The rows of D fall into 3 groups, and each row is roughly a mix of its group's hidden directions.
D (85 x 12):
[[-29  10  21  -2  -4  12  13  15 -11 -37 -27  12]
 [  1 -35   8  13   7 -28  13  -3  -2  28   2 -33]
 [ 21  -3  39  25  -6   8 -34   5   8 -12   4   7]
 [ 21   6  -3   2  23   5  -3  41 -18  -2  16 -30]
 [-23   5  26 -10  -1   2 -33  23   5  21 -19 -22]
 [-19 -38   2   5  26 -26   2  -4 -15  14  12 -24]
 [  9  11  17 -36   1   0   9  26  15  13 -24 -27]
 [-15   2  15 -11  -5 -54  -6  -2  -2  17  -7  19]
 [-27 -27 -12 -15   2 -25  -4   7  11   3  15  37]
 [-22  19  24  -2   0  25  14   3 -13 -32 -29   0]
 [  1 -24  -4 -35  23 -22  26  10 -11  13   2 -20]
 [  7   2 -26  17 -11   0  14 -28 -12 -22  14  35]
 [ 35   2  35  19   5  -7  -2 -11  14 -16  23 -15]
 [ 10 -25 -16   8  -5 -45  -4  12  10  21  20   8]
 [  5  14  19  -6 -28  23  13  12  15 -13 -40   6]
 [ 15  -9  -1  23  -5  35  20  -5   0   0  41  -9]
 [ -3 -10  34   8 -14  -3 -38  -5  17  -2  -6  31]
 [  2  10 -17 -19  29 -10  22  38  12  -3 -17 -15]
 [ -7  -6  12 -15  -1  28 -39  -8 -10  19  19 -25]
 [  7  26 -14  -9  16 -14   4  33 -25  13   1 -30]
 [-26   3   3 -33  19  21 -23  -8  -5 -11 -30   0]
 [-22  40 -37  -9  -6   6   3   6 -13  14 -16  -5]
 [  4 -26  29  18  -8 -13  -4 -42   0   8  17  -4]
 [ 25  29  11  13   2   5   9 -27  -7  19 -11 -33]
 [  4 -11 -30  23  36  -3  20  25   3 -11  17   3]
 [-23 -10 -12 -16 -12  -2  17 -39  25   1   0  24]
 [-10  -4 -25  40 -16  25  -1   2  -4 -20   8  24]
 [ 16 -28  -9  32  26  -4  22  -1   4  -5  31  -2]
 [ 35  26 -10  -3 -18  34  -6 -14  19  12   5   1]
 [ -5 -25  30   5  15   1 -21  -3   5  23  16 -34]
 [-14  -7   8  -9  28   6 -20  32   6  18   2 -35]
 [-16 -24   5   2  35  -6 -22  -5  -1  15  20 -32]
 [  6 -30  17 -30  23   2 -19  33  -3   9   2  -6]
 [ 15 -21  23   8  16  17  -2  25  13  19  18 -31]
 [-13   1  21 -34   0 -24 -10 -28   2  12 -19 -23]
 [ -8  -6   9  28 -10 -45  -8  13 -18   0   0  24]
 [  2 -34  19  32  10  -6  -6 -23   1   8  29  -8]
 [-16 -17   3 -24  -7  34 -21 -13  24   3 -13  22]
 [-16  -6 -26  11  32  18 -24  20 -10   1  25  -9]
 [ -2 -21  29  34  -5  17 -25  10   2  17  19  -9]
 [  6   2   3  38 -16  -9  23  21  10 -12 -14  32]
 [ -7  32 -12 -10  -2 -23  14   2 -25  21 -26 -21]
 [-11   9  11 -43   9 -33  -9  -4  19  20   4   3]
 [-35 -14  10 -16  33   1  -9 -11 -21  -6 -17 -19]
 [  4   8 -10  15 -17   9   8  19   2 -25  34  35]
 [ -4 -27  19 -28  10 -19  -6  18 -19  21 -27  -3]
 [ 29  11 -17  -5 -12 -36 -17  -3  17  29  -6   6]
 [ 10  -8   1  36   1 -29  23   1 -12   7  33 -12]
 [  9  12   1  -2  -9  20  29 -39  -1   1 -23 -25]
 [  2  42  -4   8  25 -10  -8 -26 -27  -4  11  -8]
 [  1  -2   8  -5 -33 -11   7  28  21  -9 -32  23]
 [ -3 -10  -3   7  11 -45  28 -29   5 -12  -9   8]
 [ 43   4  -9  12 -21  -4   4  -8  21  32  10 -10]
 [ -2  17 -43  -3  -4  10   3 -13 -18 -22   8  30]
 [-22 -16 -24  14  -1  -8 -12  30  -7  -7  19  34]
 [  5  -5 -31  -6  16 -20 -26  -5   0  11  38  17]
 [ 13   6  18 -25  19 -19  -9  28 -18  19 -10 -28]
 [-31  14  10  11  21  -8   8   1 -33 -33   8   6]
 [-16 -32 -16  -3  -5  41  -3  -7  15 -11   2  25]
 [ 19 -10  20  21   7  16 -34  34  -3 -12  14   2]
 [ -7  18  18  13  -9  41  23   3  -9 -31   0   4]
 [  6  24  15  46 -22 -19 -10  -7 -11  -7  -8  10]
 [ 36  -5  -8  19 -13  15  35  -1   4 -13  17  21]
 [  6  -1 -13  37 -16  34  20 -19 -10 -18 -10  -4]
 [ 15  11  32 -35 -24   4   5   1  11  13 -22 -18]
 [ 12  12  -3   4  13 -45  -9 -17  -8  28  -9 -21]
 [ 11  -9  -3   0 -16   7  -3 -52 -14  -6  26  12]
 [ -2  -1 -15 -14 -20 -15 -14  26  19 -11  -4  42]
 [ 10   9 -12 -26 -23   6 -20  13  27  -1 -23  30]
 [  2 -23  40  28   0 -24   9   3  18  12  -7 -10]
 [ 21  45  10   2 -24   7   7  -2   7  -6 -30   6]
 [ -2 -17   1  36 -15  30 -22   9  -2 -18  -1  26]
 [-29  11 -39  20 -18  -8   9   2 -17   1  -7  24]
 [ 33  -5  13  10  15  31   0  17 -10 -11   5 -34]
 [-21  -5 -30  34 -18  -8  14  -3 -15 -10   0  28]
 [-14   9  27  25  -8   2  35  12 -17 -28  -9  -4]
 [-18  32 -14  -2  -9 -46   9  -6 -10  16  -8   6]
 [ 23  -4  15  -5  17  34 -26  29   5  -7  12 -18]
 [ 27  -3  37 -17 -28  -2  18 -18  12   9  -9  -9]
 [-31  -5  11   5  27  25   9  -8 -27 -25  15 -10]
 [-14  25 -23 -20   9  17 -14  41  -3   0 -15  -3]
 [ 27  33  17  18 -21  18  23  -8   3   2 -16 -15]
 [ 26  -4  -1  22   9  34   5  20 -21 -12  -1 -29]
 [ 14 -27  43  11  -9  -3   0 -18  10  18  12 -19]
 [  7 -20  11  -5  29  13  -9  19   7  18  21 -38]]
Here is one row of each group, with its name. Which group are the others in?
[ -8 -24 -19  -6   9  -7  20  -8  24 -14  40  17]	<107>
[ 11  -4 -16 -13 -10  48 -11   1  19  -3  21  18]	<113>
[ 13  11  22 -41 -17 -11  14 -12  10   7 -26 -15]	<83>

[ 22 -11 -23  26   4  23  15  -1  -7 -13  34  18]	<83>
[  4 -22   4  -5  19  20 -21 -14  -7  14  36 -28]	<83>
[  1  49   5   2 -15 -16   3 -25  -1  12 -20 -13]	<107>
[-19  29 -29 -17  -7  22 -25  14 -16  -7  -8  14]	<83>
[-21 -51  -5 -16   3  17  -6  17  12  -2  10   8]	<113>
[ 15  12 -13 -30  16  22   9  39   6   5  -2 -22]	<83>
[-41 -16   5 -13  10   5  -3  19 -11 -33  -5  21]	<113>
[ -3  19 -17  19 -18  49  -5 -15   5 -11 -12   2]	<107>
